In the rows, 128 means zero.
M: a few groups of rows, each row roughly a mix of its group's hidden directions
M (124 x 11)
[[111  87 144 179 111 149  93 171 104  87 133]
 [112 112  84 148 138 154  82 181 114  83 122]
 [152 123  85 116 144  82 179 110 177 106 131]
 [141  94 177 193  88 138 121 118 119 147 150]
 [120  97 154 176  86 137 131 141 128 180 174]
 [ 93 142 119  78 106 127  96 149  86 183 127]
 [162 124 104 134  92 130  79 163  74 161 123]
 [128 126 100 187 153 140 110 138 143  57 128]
 [156 148  80  85 128 117  80 133  84 126  95]
 [177 125  91 139 125  97 147  88 137 127  66]
 [148 181 165  87 171 115 101 101 109 143 108]
 [111 108 180 181  98 123 101 125  85 149 151]
 [117 108 116 187 155 109 178  92 166 130 114]
 [174 162 106 117 152 105 140  81 138 136  72]
 [124 144  97  99  90 130  76 148  63 133 134]
 [101 108 106 150  67 154 117 182 153 130 152]
 [116  91 166 160 139 138 176 122 166  90 164]
 [155 135 139  94 125  92 182  80 156 161 112]
 [137 165  64  76 157 123 108 111 134 146 105]
 [119 110 151 129 126  95 186  75 175 141 139]
 [ 77 108 108 117  87 122  95 170  93 151 159]
 [166 150 145  75 159 107 128 127 107 168  80]
 [109 121 100  96 104 124 104 170 102 193 156]
 [116 134  85 125 140 141 128 129 179  58  98]
 [121 158  77  99 171 140  75 140 115 142  97]
 [101  77 145 151  75 135 131 128 142 176 163]
 [155 118 154  78 155 105 168 140 111  72 144]
 [109 135  64 111 151 111 124 107 151 111  66]
 [140 145 155 162  88 140  79 160  73 131 112]
 [147 142  53 160  97 141 101 123 147 131  91]
 [106 100 147 186 134 143 154 107 179  91 150]
 [130 141 144  92  84 153 139 201 148 153 125]
 [135 152 149  59 122 126 103 156  74 148 135]
 [120  98 189 162 124 133 174 116 156 113 168]
 [138 130 159 122  82 129 153 125 128 183 190]
 [150 112 144 177 134 122 178  90 168  88 123]
 [124 109 158 163 124 127 168  85 188 125 161]
 [130 119 134  86 146 123 146 198 106  87 161]
 [114  93 165 171  75 140 140 121 130 166 168]
 [120 125 147 115 168 117 127 151 104  52  90]
 [128 143  95  63 116 119  91 173 103 157 141]
 [149 148 116 108 185 106 139 104 132  97  65]
 [106 120  58 153  91 132  78 139 138 150 123]
 [140 121 141 160 123 121 171  64 177 118  99]
 [148 116 125 128 184 114 174 143 138  62 124]
 [140 130 153 187  97 169 149 109 166  98 155]
 [110 111 191 137 152 127 190 145 140 117 163]
 [135 119 108 176  65 151  93 124 131 175 126]
 [137 109 101 160  68 145  81 144 126 170 150]
 [ 99 127 185 111  95 133 135 158  90 175 154]
 [ 98 108 150 197  93 146 131  93 149 140 157]
 [126 126  95  74 161  99 114 164  96 165  97]
 [144 163 118 144 147 111 150  63 160 110  80]
 [140 137 121  57 154 111 191 127 149 121 126]
 [129 102 167 191 103 158 155 132 165 114 156]
 [132 152 116 121  92 129 129 107 141 214 153]
 [186 162 105 143 160 131 159  84 154  98 125]
 [100 123 154  93 166 137 123 169 108  68 155]
 [135 110 148 147 171 111 159 148 130  59 165]
 [138 124 106 123 127  89 181  80 164 147  85]
 [148 125 137 157 180 118 179  93 170 105 107]
 [114 128 162  74 181 107 143 171  97 115 127]
 [136 141  69 156 129  89  89  90 166 136 111]
 [159 139 152 199 135 165  81 122 117 118 115]
 [125 127 134 103  77 144  92 182  75 141 139]
 [124  84 188 165 147 137 165 148 149 100 148]
 [121 128  77 128 124 129  71 158 100 171  91]
 [140 137 111  67 121  98  99 154  89 178 123]
 [120 126 167 120 116 104 173  64 155 164 119]
 [144 149 102 144 160 124 110 105 129  90  52]
 [112 143  93  91 117 140  87 158 108 187 157]
 [136 131 166  99  92 140 124 181 100 169 169]
 [116 136  87  77 129 108  96 171  85 146  99]
 [ 91 122 109 102 163 146  77 186 101 130 139]
 [119 154  64 141  93 123  95 158  81 139 116]
 [176 153  80  99 133 118  92 133  90 133  87]
 [119 174 137 107 128 130 118  63 155 175 102]
 [131 113 104 161 125 107 173  91 194 110 144]
 [146 159 142  74 192 111 158 114 141 106 112]
 [181 150 138  73 132 107 145 132  97 174 153]
 [ 77 111 189 141  83 144 135 146 107 152 145]
 [100  73 140 193 106 146 122 139 146  93 131]
 [138  92 188 159 110 137 152 145 119  98 179]
 [135 118 180 141  92  99 130  89 111 190 133]
 [109 115 156 139  81 128 123 160 107 194 163]
 [160 161 140 161 170 133  74  97 141  98 102]
 [196 160 120 117  97 110 156 101 133 173 121]
 [143 140 201 136 116 159 176 143 152 121 153]
 [117 132 164 129 177 121 172 103 130  72  93]
 [182 160 110 124  95 134 102 103 147 187 115]
 [ 63 100 109 158 128 130 106  99 177 101 129]
 [116 128 115  76 160 120  82 178  83 124 122]
 [147 111  98 200 127 135 134  85 167 113 112]
 [105 105 172 128 138 110 164  82 182 142 157]
 [146 141 165 123  82 100 188  89 143 150 141]
 [142 143 139 123  83 100 184  78 155 160 131]
 [ 84  82 149 183 136 133 149 123 162  94 147]
 [113 102 108 167 155 131 145 119 177  61 127]
 [131 152 110  46 127 111 130 138 112 175 115]
 [131 160 122  84 150 103 116 105  74 143  75]
 [124 139 109  88  89 127  80 157  91 176 144]
 [134 154 126  74 101 135 122 162  77 179 131]
 [134 114 105 130 175 135 112 176 129  57 138]
 [101 103 124 120 158 107 178 107 169  74 105]
 [ 89 100 110 174 150 119 123  81 140  81  98]
 [163 135 112 119 182 109 155  89 151  99  80]
 [125  97  90 116 102 116  92 184  76 123 109]
 [140 131  64 134  98 115  76 127 124 164  90]
 [139 151 104  69 180 102 158 102 147 132 102]
 [140 157  80 131 147 143  70 163  99  99 102]
 [144 154  72 112  77 136 122 166 144 173 134]
 [150 132 141 117 200 102 137 119 145  68 120]
 [125 116 135 138 139 123 182  79 181  82 132]
 [122 114 176  90 110 124 188 118 140 168 159]
 [116 107 199 162  88 128 154 144 118 133 164]
 [102 124 189 117  91 117 150 162 101 153 169]
 [110 136  63 113  99  87 158  99 148 156 105]
 [105  98 166 163  82 149  99 130 117 148 180]
 [143 158 142  63 121 104 134 128  91 184 123]
 [161 173 101  76 167 114 165 132 155 123 109]
 [132 142 103  88  93 114  98 137  94 196 112]
 [186 155  70  98 145 110 136 141 143 158 106]
 [137 124 146 168 173 120 162  66 162 108 122]
 [170 183 105  90 154 118 142  95 134 145  87]]
which group is each row in? (one row of each group first)
[141 139 172 104 187  96 168 124 122 107  92] => (75)
[168 136  96 167 146 168 101 139 165  81 114] => (35)
[149 125  58 113 115 130  88 170 113  90 124] => (117)

[ 88 139  97 177 112  94  86 118  81 122 115] => (35)
[141 132 127  83 160  82 175 115 135 174  97] => (75)
[152 129  56 142 146 117 120 112 157 104  77] => (117)
[ 84  76 142 134 156 136 106 167 141  95 171] => (35)
[161 155 124 117  95 139  77 160  67 141 140] => (75)
[143 167  82  94 124 139  87 160  87 140  97] => (35)
[110 102 145 120 140 109 192 105 168  77 136] => (75)
[158 129 133 186  88 132 170  81 152 133 112] => (35)
[121 156  88  79 139 141  79 160  94  97 128] => (75)
[159 188 105  89 128 120 142  73 147 145 117] => (75)
[112 104 175 108 112 136 126 188  78 115 153] => (117)
